A =
array([[ -5.3,  14.3,  20.4,  15.7,   2.7,   8.3,   0.9,   2.9,   2.9,
          3.9,  -2.3,  -0.7,   1.6,   2.7,  -7.4,  11.8],
       [  8.0,   5.7,   2.8,   9.8,  -2.6,  -2.6,   3.9,   3.6,  -7.7,
         -8.4, -16.3,   7.8,  -9.4,  -0.6,   6.1,  13.2],
       [ -1.7,  14.1, -12.3,   6.8,   4.5,  13.6,   4.7, -10.1,  -7.4,
          2.4,  -2.5,  11.7, -11.2,  -3.3, -11.1,  -8.9],
       [  2.3,   5.3,  -2.9,  11.3,  17.4,   4.7,  14.3,  -9.2,  -6.7,
          9.7,  -6.3,  13.4,   1.4,   9.5, -20.1,  -5.8],
       [  2.8,  12.6,  -7.3,   9.8,  12.0,   7.2,   8.8, -13.0,  -6.3,
          5.5,  -2.9,  13.3,  -6.4,   2.0, -17.8,  -8.1],
       [  8.5,  -2.4,   3.3,  13.1,  14.8,   7.4,  13.7, -10.9,  -9.1,
          9.6,  -3.8,   9.8,  11.1,  14.2, -17.3,   3.9],
       [  3.8,   6.3,  -2.5,  12.1,  15.2,   6.1,  11.3,  -9.7, -10.2,
         10.7,  -4.6,  14.5,  -1.3,   7.7, -21.1,  -7.4],
       [-12.0,   7.8,   8.3,   6.6,   6.3,   5.4,  -4.3,  -2.8,  -3.6,
          6.5,   2.8,   5.8,   3.4,   8.1,   1.8,  24.3],
       [ 19.4,  -8.7,   7.7,  -2.4,   0.4,   8.2, -10.3,  -2.0,   9.5,
         18.3,   3.4,   2.2,  14.4,  -4.2,   7.1,   9.7],
       [  3.8,   6.3,  -1.6,  11.3,  19.0,   4.6,  12.8,  -9.9,  -9.4,
         10.0,  -5.9,  11.7,  -0.8,   7.8, -23.3,  -1.7]])
Indices start at 1.
row 1 col 1 => -5.3
row 10 col 10 => 10.0
row 5 col 6 => 7.2
row 7 col 7 => 11.3
row 3 col 13 => -11.2
row 4 col 8 => -9.2
row 3 col 11 => -2.5
row 10 col 16 => -1.7
row 9 col 11 => 3.4
row 3 col 15 => -11.1
row 1 col 4 => 15.7
row 2 col 1 => 8.0
row 9 col 15 => 7.1
row 1 col 7 => 0.9
row 5 col 8 => -13.0
row 1 col 16 => 11.8
row 1 col 15 => -7.4
row 4 col 3 => -2.9
row 2 col 11 => -16.3
row 10 col 13 => -0.8
row 2 col 14 => -0.6
row 1 col 2 => 14.3
row 5 col 13 => -6.4
row 2 col 4 => 9.8
row 7 col 1 => 3.8
row 5 col 10 => 5.5
row 5 col 9 => -6.3
row 1 col 12 => -0.7
row 6 col 14 => 14.2
row 1 col 14 => 2.7
row 4 col 12 => 13.4
row 6 col 7 => 13.7
row 2 col 7 => 3.9
row 9 col 7 => -10.3
row 1 col 3 => 20.4
row 10 col 8 => -9.9

B =
 10.3   38.2    6.9   13.9   18.4   -2.2   11.0
-30.5   -4.5   13.2  -19.5    3.4  -13.7   -0.7
-27.6   49.3   25.6  -22.0   -2.9  -19.8   -6.6
 -0.9   -8.6  -13.9   51.4  -21.5   33.9  -30.6
  8.0  -16.2   -7.6    0.2  -34.7  -10.6  -17.3
 10.8   -3.6    6.0   24.7  -18.0   -9.4    9.6
-24.4   32.1   14.1   40.3  -22.0    2.6  -40.0
 17.1   -1.1   -5.6  -16.2  -30.8  -17.6  -21.8
Indices start at 1.
(1, 1) -> 10.3
(3, 4) -> -22.0
(4, 2) -> -8.6
(2, 2) -> -4.5
(8, 5) -> -30.8
(4, 7) -> -30.6
(8, 3) -> -5.6
(1, 6) -> -2.2
(5, 4) -> 0.2
(8, 7) -> -21.8
(4, 3) -> -13.9
(7, 4) -> 40.3
(2, 1) -> -30.5
(1, 5) -> 18.4
(1, 4) -> 13.9
(4, 1) -> -0.9
(6, 7) -> 9.6
(5, 1) -> 8.0
(6, 5) -> -18.0
(5, 2) -> -16.2
(7, 5) -> -22.0
(2, 3) -> 13.2
(6, 1) -> 10.8
(6, 6) -> -9.4
(3, 6) -> -19.8
(3, 2) -> 49.3
(6, 4) -> 24.7
(5, 3) -> -7.6

x =
3,4,6,4,5,5,6,5,6,2,5,3
5,4,6,4,4,7,5,4,5,7,5,2
5,4,6,4,4,6,5,4,5,6,4,2
5,6,3,7,2,3,4,4,4,6,5,5
5,6,3,5,4,3,5,6,5,7,5,6
5,4,4,4,7,4,4,5,4,4,3,6
3,4,6,4,5,5,6,5,6,2,5,3
5,6,3,5,4,3,5,6,5,7,5,6
6,5,4,5,2,6,4,3,4,5,6,4
6,4,6,4,3,7,5,4,5,7,5,3
Indices start at 1.
row 1 col 1 = 3
row 7 col 9 = 6
row 10 col 2 = 4
row 2 col 4 = 4
row 3 col 9 = 5
row 10 col 5 = 3
row 10 col 1 = 6
row 7 col 7 = 6
row 1 col 4 = 4
row 5 col 12 = 6
row 7 col 11 = 5
row 8 col 2 = 6
row 4 col 5 = 2
row 8 col 10 = 7
row 10 col 4 = 4
row 2 col 3 = 6
row 2 col 7 = 5
row 1 col 12 = 3
row 6 col 5 = 7
row 9 col 1 = 6
row 9 col 6 = 6
row 9 col 8 = 3
row 8 col 1 = 5
row 9 col 2 = 5
row 9 col 5 = 2
row 3 col 8 = 4
row 8 col 5 = 4
row 5 col 2 = 6
row 7 col 6 = 5
row 5 col 8 = 6
row 4 col 4 = 7
row 7 col 5 = 5

grid =
[[ 0.247 -0.515 -0.060 -0.843 -0.307  0.536 -0.487 -1.064 -1.319 -0.364
  -0.381]
 [ 0.074 -0.059  0.615 -1.335 -0.312 -0.019  0.627  0.790 -0.138  0.495
  -0.947]
 [-0.827 -0.011  0.850  0.057 -0.094 -0.701  1.719 -1.249  0.729  1.969
  -0.836]
 [ 0.139  0.099  0.753  0.601 -0.131 -0.117  0.267  0.579 -0.648 -0.613
  -0.431]
 [-0.431 -1.087 -2.942 -0.068  0.600 -0.762  0.329  0.370  1.178  0.322
  -0.840]
 [-0.851 -0.011  0.076  1.065 -1.143  0.261  0.177 -1.296  0.283 -0.995
   0.451]
 [ 0.184 -0.063  0.282 -0.603  1.517  0.556 -1.743  0.742  0.151 -1.030
   0.407]
 [ 0.350  1.812 -0.629 -0.494 -1.002 -0.727  0.651 -0.704  1.325  1.969
  -0.710]
 [-1.114 -0.313  0.831  1.393  1.433  0.440  0.385 -0.941 -1.311  1.436
   0.328]
 [ 1.989  0.822  0.084  0.560 -0.651 -0.577  0.339  0.369 -0.969  0.345
   0.213]
 [ 0.079 -0.091  0.494  0.191  0.249  0.369 -1.320  0.783  0.825 -0.849
   0.390]
 [-0.206  0.092 -0.672 -0.184  1.439  0.476  0.375  0.185 -0.229  1.238
  -0.240]
 [ 0.394 -0.345 -1.164 -0.157 -1.098  0.192  0.406 -0.443  0.615 -0.188
   0.237]]
Indices start at 1.
row 1 col 1	0.247
row 13 col 8	-0.443
row 6 col 3	0.076
row 12 col 8	0.185
row 5 col 11	-0.840
row 7 col 6	0.556
row 7 col 8	0.742
row 8 col 9	1.325
row 10 col 9	-0.969
row 6 col 5	-1.143
row 3 col 5	-0.094
row 2 col 10	0.495
row 3 col 8	-1.249
row 3 col 10	1.969
row 12 col 6	0.476
row 4 col 6	-0.117
row 9 col 11	0.328
row 5 col 3	-2.942
row 2 col 2	-0.059
row 6 col 9	0.283
row 11 col 9	0.825
row 12 col 7	0.375
row 5 col 1	-0.431
row 12 col 4	-0.184
row 7 col 4	-0.603
row 12 col 11	-0.240
row 13 col 10	-0.188
row 8 col 8	-0.704
row 6 col 11	0.451
row 12 col 1	-0.206
row 13 col 6	0.192
row 6 col 2	-0.011
row 5 col 2	-1.087
row 12 col 3	-0.672
row 13 col 2	-0.345

a =
|   4.7 |  -2.6 |  16.6 |  -1.3 | -31.3 |  38.4 |   6.1 | -17.9 | -18.5 |
|  -5.9 |  11.5 | -18.2 | -20.3 |  -2.3 |   1.7 |  -0.2 |  12.0 |  13.7 |
|   3.5 |   0.3 |  45.6 |  12.0 | -14.4 |  16.6 |  15.2 |  -5.4 |  -5.0 |
|  -0.6 |  -4.0 |   5.8 |   3.5 |  -6.3 |  11.5 |  22.2 |  -1.6 | -30.3 |
| -19.6 | -11.5 |   6.5 |  30.5 |  11.1 |  13.0 |   6.3 |  35.7 |  -8.2 |
| -31.9 |   8.6 | -15.3 | -10.7 |   9.9 | -29.3 | -15.5 |  17.4 |   3.9 |
| -42.3 |  30.1 | -13.0 |   2.4 |  -2.7 |  18.1 |  23.6 | -21.6 |   6.5 |
| -10.3 |  34.9 |  15.4 | -27.3 |   0.8 |  45.1 |   1.1 |  13.6 |  -6.3 |
|   3.0 | -14.8 | -13.5 |  16.8 | -14.6 |  57.3 | -19.0 |  26.6 |  19.3 |
| -25.0 |  36.9 | -19.7 |   4.9 |  -1.1 | -55.5 |  -8.8 |   3.5 |  -3.8 |
|  -5.6 | -29.9 |  11.0 |   7.9 |   5.7 |  19.3 | -14.4 |  -4.3 | -13.1 |
| -20.4 |   4.8 |   4.5 | -12.6 |   1.8 |   2.2 | -10.7 |  -1.3 |  17.5 |
| -21.9 |  13.4 |  49.6 | -13.0 | -13.1 | -11.6 |  24.2 |  -2.8 | -13.5 |
Indices start at 1.
(1, 1): 4.7
(8, 3): 15.4
(12, 4): -12.6
(10, 8): 3.5
(11, 9): -13.1
(5, 6): 13.0
(11, 2): -29.9
(3, 4): 12.0
(4, 2): -4.0
(6, 4): -10.7
(1, 4): -1.3
(6, 5): 9.9
(8, 1): -10.3
(6, 6): -29.3
(9, 2): -14.8
(1, 6): 38.4
(7, 7): 23.6
(2, 1): -5.9
(1, 5): -31.3
(2, 9): 13.7
(10, 1): -25.0
(7, 4): 2.4
(12, 6): 2.2
(1, 2): -2.6
(12, 5): 1.8
(2, 2): 11.5
(12, 3): 4.5
(10, 7): -8.8
(6, 8): 17.4
(8, 4): -27.3
(6, 7): -15.5
(9, 3): -13.5
(8, 9): -6.3
(13, 4): -13.0
(13, 1): -21.9
